In the rows, 128 means zero.
A single turn carries every row of the set below to another of its rows. Some are shown first; where does it send the rows asked next?
nireg: [162 154 125 124 151 110 147 103  97 109 132 140 153 141]
Tilol: [156 117 169 134 161 140 140 114 134 102 114 106 149 125]
Sodun: [164 124 122 164 173 110 100 115 112 130 127 128 140 140]
Muf: [142 116 129 127 156 111 104 126 140 124 132 148 162 155]
pek: [115 145 137 147 150 138 109 123 110 141 103 124 133 121]
tez: [156 127 166 134 159 144 141 113 128 110 102 110 159 130]
vor: [160 115 122 140 146 128 127 135 123  92 105 146 174 131]
leg: [133 128 167 130 141 118 145 128 143 123 132 124 164 143]
digi: [149 151 124 169 135 132 134 133 147 116 107 142 153 113]
Piv: [135 136 146 127 173  98 159 114 115 132 143 117 143 124]
Nosul: [149 109 118 151 149 109 128 139 135 100 107 152 166 128]
Pifeb: [153 134 166 125 163 143 124 117 131 105 103 107 146 137]
fida: [142 151 137 159 139 105 159 125 111 111 102 153 138 118]
Zasa: [149 148  97 144 159 133 116  97 107 125 131 127 139 123]
ketez: [148 134 152 133 174  90 158 121 119 137 134 130 146 128]
Miv: [161 117 117 161 169 116 101 112 119 131 118 134 135 147]
tipu: [124 113 139 112 159 127 122 127 114 126 138 157 132  98]
tes: [150 136 143  99 155 128 111 112 111 105 142 154 138 135]
bez: [118 135 132 141 155 143 112 120 114 148 104 125 129 123]
megel: [174 122 159 150 153 137 125 100 121  99 135 152 120 111]
zet: [168 126 123 157 180 110 109 123 130 136 128 121 137 138]
non: [121 114 121 116 149 130 131 123 110 117 139 154 148  99]
vef: [149 152 111 151 162 134 115  88 113 138 131 136 129 125]
Fab: [110 148 139 142 147 129 116 117 116 136 105 130 122 135]
zilof: [165 156 146 154 156 145 139  96 138 107 125 120 133 109]
tukiz: [139 129 173 133 133 119 135 134 141 112 141 124 147 144]
fetom: [179 121 147 151 154 140 114 120 123 103 140 151 120 105]
pozeg: [163 152 127 137 154 102 147 101 103 122 138 156 148 136]
muzuz: [146 105 115 149 148 124 126 131 132 105 107 146 175 126]
Visu: [148 124 171 134 159 144 128 116 128 103 113 103 155 126]
vumo: [148 137 158 130 172  94 151 119 103 131 142 123 148 127]
Diba: [146 112 125 149 149 112 121 138 130  94 112 144 176 126]
vev: [141 146 146 163 126 110 152 124 110 106 121 160 126 119]
Bizo: [143 157 145 163 138 105 149 125 109 104 110 152 136 112]
fadup: [119 133 148 135 133 151 122 133 142 133 128 139 147 107]
dip: [140 127 133 129 143 107 103 134 133 111 129 149 151 160]
Zemup: [165 118 126 156 173 118 103 117 121 145 126 136 133 140]
Sede: [162 152 132 146 158 143 139 104 134 104 138 113 133  96]
Rugik: [123 110 137 113 161 126 129 120 124 119 141 155 143  93]
dovir: [161 127 145 105 163 124 118 107 120 111 151 162 144 125]
lefis: [168 124 152 138 157 141 121 105 120  91 129 149 118 100]
Tir: [152 154 122 168 139 122 140 143 143 119 123 128 147 110]
digum: [139 150 138 165 138 105 146 116 118 106 104 161 132 123]
sef: [121 117 135 114 159 120 116 129 111 119 141 155 145  97]
Nebo: [168 128 150 150 158 136 111 105 116  92 136 147 120 100]
fur: [117 146 141 135 156 142 113 113 117 141  97 134 125 122]
devik: [151 133 160 133 166  97 161 114 109 131 133 124 142 136]
Zib: [127 134 145 144 132 143 114 144 141 135 138 130 133 112]

Sede -> Tir
fetom -> vev
leg -> Muf
Now these:
vumo -> Sodun
Zemup -> megel
bez -> Tilol

A single turn carries every row of the set below to another of its rows. Some are shown first; where does it send the rows asked next?
nuf: [128  93 105 121 121 139 131 110 121  92 129 128 122 146 120  98 143 109
 118 117 123 110 158 122 118 131 139 137 100 130 135 119 153 157 124]
Disil: [121 117 130 111 100 117 133 144 104 130  96 101 141 154  95 102 134 154
 123 134 147 115 123 146 134 144 129 109 146 146 159  99 184 100 130]
funon: [110 142 117 105 108 138 126 135 146 145 113 129 127 155 128 134 126 135
 141 154 129  89 121 112 139 135 103 104 116 107 142 120 117 133 116]
dal: [119  98 131 114 141 132 138 118 117  97 138 130 141 163 141  98 140 119
 152 121 129 111 148 107 127 108 115 114 123 135 153 135 141 140 128]
golim: [116 107 135 114 143 132 141 126 121 108 139 133 146 165 143 101 138 123
 152 117 132  98 153 112 135 108 105 120 129 132 155 137 149 143 116]
monas: [170 119 138 126 112 142 120 156 116 143 110  93 158 132 135 157 133 140
 105 132 119 111 118 128 123 167 147 131 122 137 124 129 127 121 141]
Kub: [101  89 132 121 137 137 147 124 113  95 150 136 132 146 124  91 143 123
 114 116 136 117 154 142 133 113 137 122 121 137 148 125 170 136 130]
lona: [141  94 107 111 124 127 139 115 119 105 114 123 143 170 130 111 141 112
 133 107 125 103 154 108 121 131 110 134 118 148 152 131 152 156 113]
Kesi: [137  90 104 103 121 135 131 108 125 100 107 117 138 173 133 117 137 110
 132 105 119 109 147 107 121 122 115 133 109 138 155 124 142 152 120]
fovi: [ 96 111 138 123 106 114 129 143 108 135 115 107 129 143  95  99 134 143
 116 122 141 114 121 148 148 154 136 114 146 137 150  89 184 104 142]
Fol: [137 122 146 124 121 107 125 173 108 133  89 104 131 157 134 139 125 141
  94 140 147 119 109 134 130 170 113 121 146 153 145 124 153 118 132]
vonu: [148  95 153 141 131 139 124 158 117 139 144  98 154 126 133 138 134 131
 125 115 103 118 128 125 138 154 156 135 133 114 131 126 136 110 162]
komat: [156 125 140 129 113 135 118 165 124 139  98  99 139 129 122 147 130 143
  85 142 138 116 105 139 127 172 137 138 121 142 127 131 132 117 138]
sile: [159 125 148 130 115 120 123 178 113 145  96  95 134 151 139 137 122 142
 110 134 137 127 105 114 138 170 122 129 141 142 138 144 135 119 141]
rila: [124 126 167 132 133 124 124 180 120 148 125 104 136 144 142 137 123 139
 114 132 132 118 102 123 149 154 121 120 146 138 131 137 124 109 155]
Goda: [ 99 144 128 113 104 118 115 145 139 149  96 123 115 154 117 125 129 133
 122 149 136  95  93 140 146 149 108  94 128 123 139 105 132 123 124]
Zuluk: [110 100 124 121 138 144 133 117 125  96 151 142 130 141 127  91 140 116
 136 124 131 107 158 124 131 113 141 120 106 122 135 129 143 135 129]
vesak: [119 128 168 128 134 112 132 183 116 137 113 113 125 148 137 133 122 146
 107 142 153 116 107 140 136 154 114 113 151 143 143 127 151 107 138]
moz: [124 124 160 136 132 138 117 165 126 139 125 107 140 122 125 141 135 145
  87 141 132 113 102 143 141 159 138 127 127 135 120 125 130 109 152]
vun: [172  99 139 126 123 139 123 156 108 132 118  89 170 137 133 151 134 135
 129 121 106 115 123 119 128 150 143 141 131 130 143 132 134 113 147]
Puzug: [108 111 131 118 105 116 125 138 106 127 103 102 141 146  90 109 139 150
 112 127 138 110 116 151 137 151 131 116 139 145 157  83 179 108 138]
kabu: [131  92 107 114 131 126 132 113 107  96 120 114 137 172 133 105 141 113
 136 115 120 111 150 104 118 125 116 132 115 146 150 128 144 156 122]
ler: [127  95  99 121 121 134 133 112 127 107 129 136 128 139 117 107 144 110
 110 117 125 102 157 128 122 133 137 138 100 135 138 119 158 158 113]
mipev: [125  87 112 122 127 134 142 119 109  89 125 130 128 153 117  96 144 123
 100 118 127 119 151 139 120 123 138 130 109 147 148 118 178 145 121]
Goden: [140 116 153 138 125 144 120 155 124 143 133 100 160 120 133 156 137 142
 103 132 115 101 109 139 132 161 151 136 125 133 115 121 127 117 149]
Lav: [106 127 106 114  99 128 122 133 147 149 111 130 114 153 115 132 132 119
 124 139 112  89 118 118 138 151 115 119 108 113 128 108 121 150 122]
zofi: [108 138 123 114 103 114 119 145 136 158  90 122 110 156 116 127 128 132
 125 148 134 101  95 135 149 157 110  99 133 120 139 105 132 127 128]
sogil: [125  88 102 120 121 140 131 105 131 103 127 129 125 149 121 109 138 108
 113 110 123 111 152 119 127 132 141 135  90 121 138 119 146 150 126]
soz: [167 116 154 128 118 129 134 167 113 153 118  96 150 144 153 152 124 137
 133 126 121 116 120 109 134 164 135 126 142 135 129 140 130 117 149]
Safa: [113 144 115 115  97 121 117 147 138 154  90 120 114 147 109 130 130 131
 121 152 139  99  98 135 140 154 114 100 123 122 138 106 135 127 122]
lifi: [109 135 113 111 100 132 129 136 151 152 122 137 111 146 122 127 127 124
 138 147 126  91 128 118 143 144 122 102 109  96 130 120 120 135 121]
nuped: [159 102 154 130 128 139 129 163 109 140 132  94 166 139 138 142 128 133
 141 120 112 122 128 115 138 146 150 130 143 117 142 136 135 104 155]
rado: [111 125 164 134 135 119 123 172 125 131 120 117 125 127 127 136 128 147
  87 144 152 114 103 158 135 160 133 120 132 137 131 123 147 108 141]
seref: [105  99 128 128 139 140 136 117 130 107 154 148 135 137 123  95 143 117
 129 116 134  99 160 131 133 110 140 125 113 125 138 130 154 139 119]
Gef: [132 122 139 132 121 118 123 167 115 126 100 107 126 134 118 140 131 142
  75 143 146 115 107 152 125 172 133 127 128 147 131 119 158 120 139]
fefaf: [153  92 139 136 127 141 119 151 114 134 128  89 165 126 124 151 139 132
 115 114 100 115 123 124 134 158 153 146 121 126 132 120 135 117 154]
Supal: [124  96 130 105 136 140 140 114 127 106 133 131 143 168 148 110 132 117
 153 108 130 108 154 104 134 105 114 117 121 124 156 133 136 135 125]
ronuk: [109  96 125 117 132 146 132 115 138 108 148 139 128 145 133 106 135 116
 134 116 130 110 157 123 137 109 142 120 105 108 143 131 142 134 133]
sazi: [114 118 138 117 102 116 135 150 103 136 108 108 126 151 102  97 130 147
 131 128 150 117 129 143 147 146 133 105 152 133 159 101 185 100 139]
zeko: [133  91 116 114 125 130 149 127 102  91 116 121 132 168 123  98 138 122
 117 117 131 120 152 126 118 122 121 128 125 154 159 126 177 143 116]
zug: [109 133 107 104 110 130 125 127 142 144 103 121 127 164 122 142 131 133
 130 144 114  82 106 112 133 143  99 114 110 118 139 111 116 145 115]
tif: [104 142 123 112 103 124 116 145 142 151  92 124 118 144 113 126 131 136
 118 154 136  97  98 144 142 150 118  92 124 119 136 102 130 120 125]
Pes: [137 118 168 140 129 136 126 167 119 153 143 105 149 132 146 146 130 139
 122 126 113 112 115 118 144 156 140 125 146 129 123 129 125 116 155]
dugif: [115  96 133 114 139 132 152 131 106  97 137 130 131 167 136  92 137 123
 129 114 132 119 147 127 133 111 122 115 132 146 158 133 170 132 122]

mipev -> zeko
lifi -> Lav
ronuk -> sogil
Now these:
sazi -> fovi
dal -> Zuluk
komat -> sile
rado -> Gef
monas -> soz
fefaf -> vun

A single turn carries every row of the set below to another of its rows. Some are shown first; where does it send the rows asked next?
Dap: [ 93 137 149 150 140 123 133 111 159 100 130  89 118 132 157 122 126 135
 106 167 102 120 143 131 146 121 116 133 113 132 131 133 104 130 123 124
 124 137 128 141 107 117 151 126 111 117 125]
pir: [146 125 110 130  97 110 104 141 151 159 130  89 128 143 121 121 110 140
 126 121 130  98 119 104 106 144 136 117 146 157 156 133 123 129 136 118
 138 119 146 143 131 100  95 126 117 106 135]
gir: [ 99 138 149 147 136 126 144 106 147 108 123  81 105 126 163 121 116 145
 118 171 100 124 139 120 152 118 118 125 106 129 131 139 109 122 117 130
 135 121 130 138 107 123 148 128 104 124 128]
navor: [115 136 135 104 131 109 113 118 147 113 148  89 127 128 131  98 146 128
 153 115 142 141 101 140 121 143 152 130 121 143 143 126 119 125 113 123
 133 115 131 148 144 158  83  87 122 117 153]
nites: [126 138 108 115 128 130 121 109 155 140 148 109 154 132 146 127 112 122
 124 129 108 118 125 114 119 132 138 121 105 146 134 116 131 134 138 133
 109 169 153 131 113  76 121 130 129 127 160]
lato: [156 125 113 121 106 114 109 143 153 160 129  93 129 137 117 107 123 130
 148 123 129  98 123 106 110 143 128 132 143 160 151 133 120 143 130 117
 138 113 152 135 121  97  94 130 127 101 134]
migo: [130 161 122 111 125  92  87 126 144 174 128  89 129 114 151 130 106 125
 145 140 121 115 149  99  93 122 137 144 121 119 125 142 130 151 108 117
 102 109 129 128 129  90 132 147 108 137 152]
moba: [149 123 108 120  88 116 107 139 152 159 120  88 125 135 119 122 119 130
 135 124 127  90 122 113 106 142 133 120 143 153 156 135 127 142 129 113
 139 119 146 141 129 101  96 121 119 109 130]
Pida: [122 164 115 108 120  96 100 131 143 168 131  93 133 103 153 125 114 130
 152 131 111 117 142  94 105 121 135 153 129 124 132 137 130 148 110 117
  98 105 142 122 133  78 134 145 108 137 150]
degen: [119 142 140 111 124 114 106 108 155 111 135  89 133 127 141 104 154 131
 159 126 136 145 113 144 120 140 149 121 120 132 135 136 122 128 114 130
 141 118 128 145 143 157  84  79 128 130 139]
fudis: [112 143 131 108 117 115 100 112 154 123 132  86 139 133 131 109 153 128
 157 121 151 142 112 136 129 136 150 119 127 137 136 130 119 131 108 128
 144 123 124 146 147 155  78  96 124 121 154]
Buv: [112 142 136 108 128 112 109 111 153 109 144  90 124 133 129 110 148 127
 156 120 148 141 102 139 121 133 156 127 127 137 131 135 123 128 112 136
 133 110 133 146 147 163  88  90 121 118 145]
zofed: [ 97 138 144 129 129 124 141 105 149 102 130  76 114 130 167 120 126 141
 114 175 101 124 144 133 151 124 106 126 111 135 144 128 116 121 132 121
 135 126 124 144 113 116 146 124 103 123 123]
Fud: [119 136 144 105 122 103  96 108 153 105 135  74 117 121 136 109 154 119
 155 128 140 135 110 136 123 135 148 125 133 128 136 132 111 136 114 129
 142 122 129 156 140 156  83  89 125 128 146]
Duzu: [ 97 145 158 147 144 116 145 108 150 106 130  84 109 125 163 132 120 140
 121 171 101 125 131 134 148 124 122 128 114 145 133 130 104 127 118 132
 137 124 125 143 110 114 147 121 108 118 125]
zaf: [119 138 114 120 130 132 121 116 144 150 143 114 159 129 153 142 112 115
 123 130 113 130 134 116 112 145 144 124 104 136 132 113 140 126 132 126
 107 157 152 148 105  78 122 122 119 117 156]
bupig: [131 157 115 119 128  91  88 129 138 172 136  95 121 111 148 128 103 129
 150 144 112 108 150 107  95 124 140 147 123 117 134 142 133 144 103 126
 104 104 129 125 136  88 127 144 112 128 150]
Fomuz: [ 99 143 150 141 131 125 146 116 148 113 126  84 110 123 169 132 120 138
 120 165 103 119 142 128 152 114 112 124 120 131 137 117 108 124 109 137
 137 134 124 143  98 114 143 125 107 127 135]
guv: [114 131 110  86 125 116 101 131 126 143 149  74 121 166 163 103 106 119
 151 147 106 141 123 128 123 134 160 143 126 117 129 125 103 130 109  92
 129  95 142 132 139 126 132 170  85 143 106]
Lef: [102 135 106  92 124 107 111 128 126 137 140  77 107 166 166 109 111 118
 154 131 101 131 117 125 120 142 157 140 119 123 122 128  83 131 110 100
 118  86 141 137 147 125 138 162  92 130 104]
suze: [118 133 137 108 123 112 105 118 174 114 136  92 125 122 130 102 147 125
 154 128 141 138 106 132 121 149 148 126 138 130 130 139 119 120 112 128
 130 112 135 148 138 162  79  87 122 123 146]
rapof: [ 92 153 156 147 151 120 148 109 149 111 127  87 106 121 164 123 119 138
 124 171 113 126 138 128 147 129 115 131 115 139 130 127 106 126 126 137
 131 134 125 137 120 115 144 128 106 117 134]
pidan: [105 129 111  80 131 113 115 109 135 135 142  80 123 160 164 107 104 112
 159 139 116 142 127 115 126 135 163 130 118 107 126 133  95 134 114  93
 126  84 142 145 139 140 131 166  94 136 112]
zotut: [106 128 110  87 133 102 113 125 133 138 139  81 108 173 161 109 108 120
 153 141 105 142 122 127 129 140 165 137 111 125 123 129  97 123 112  98
 117  88 146 135 144 130 137 158  86 137 101]
kepi: [114 126 122  85 119 116 104 124 131 135 144  76 116 168 165 102 109 117
 151 136 113 144 121 122 124 135 175 140 122 120 126 138  91 131 113 100
 122  94 145 148 143 130 139 158  91 140 100]
Fasu: [123 130 118 118 120 133 121 113 153 143 150 112 158 130 149 137 106 118
 126 137 109 129 128 118 119 143 136 117 103 134 140 117 146 131 140 127
 108 156 151 143 102  83 122 131 122 123 164]
suzo: [111 122  98  93 113 131 135 137 141 152 140 104  92 120 168 108 109 146
 126 116  95 154 135 144 105 105 140 139 131 126 135 134 106 110 125 137
  97 124 139 139 127 107 115 137 110 112 124]
gik: [156 133 114 121 101 117 107 142 153 149 125  78 129 139 116 117 120 131
 145 125 124  90 126 113 102 144 133 123 136 162 154 134 116 134 134 110
 146 111 141 146 132  99  93 130 125 105 126]
vosa: [119 139 142 105 120 111 108 117 162 111 132  92 131 132 131 112 160 119
 159 118 151 148 112 134 121 141 156 127 118 141 131 130 126 121 113 127
 143 119 123 150 139 155  83  98 120 123 142]
rus: [113 130 116  90 118 101 110 130 134 128 145  79 118 166 158 107 106 120
 146 137 106 144 118 120 127 132 173 134 123 116 133 134 100 132 110  91
 125  90 137 129 139 125 133 169  82 139 104]
zef: [102 160 126 129 128 106 107 122 144 155 122  89  97 135 123 117 122 137
 120 111 102 155 149 129 139 140 132 124 117 137 124 145  84 127 123 118
 150 146 138 147 127  97 119 121 147 104 138]
kogug: [114 156 125 139 144 127 102 137 147 150 155 100 137 116 129  95 105 134
 156 126 125 145 110 147 105 113 150 152 143 118 122 142 108 113 160 101
 140 103 131 143 131 116 111 129 123 121 145]
nos: [101 142 149 141 136 119 150 108 156 109 135  85 108 128 158 128 130 138
 120 170 102 115 139 135 145 118 120 124 111 123 127 128 112 123 111 140
 138 130 119 131 105 113 152 126 106 123 129]
zum: [126 159 130 108 127  96  95 129 132 160 134  89 129 111 156 129 110 128
 152 134 116 117 152  96  98 117 139 154 129 109 130 143 130 154 115 123
  93 105 131 121 130  90 129 145  98 130 150]
ruk: [103 131 111  82 122 109 109 122 143 137 139  86 120 155 159 101 101 115
 145 135  93 141 132 117 124 139 173 140 121 125 128 130  97 129 107  93
 115  88 132 138 150 132 136 160  99 140 100]
Pibi: [112 128 113 111 126 127 129 102 151 143 147 110 151 133 148 133 116 130
 124 130 110 123 125 116 120 149 142 114  97 130 139 114 135 123 137 131
 114 162 158 141 104  79 120 126 122 127 163]

guv -> fudis
Pida -> lato
zaf -> bupig
Now these:
kepi -> degen
zotut -> Buv
Dap -> ruk
kogug -> zef
Fasu -> migo
Pibi -> zum
navor -> rapof
vosa -> nos
zofed -> pidan

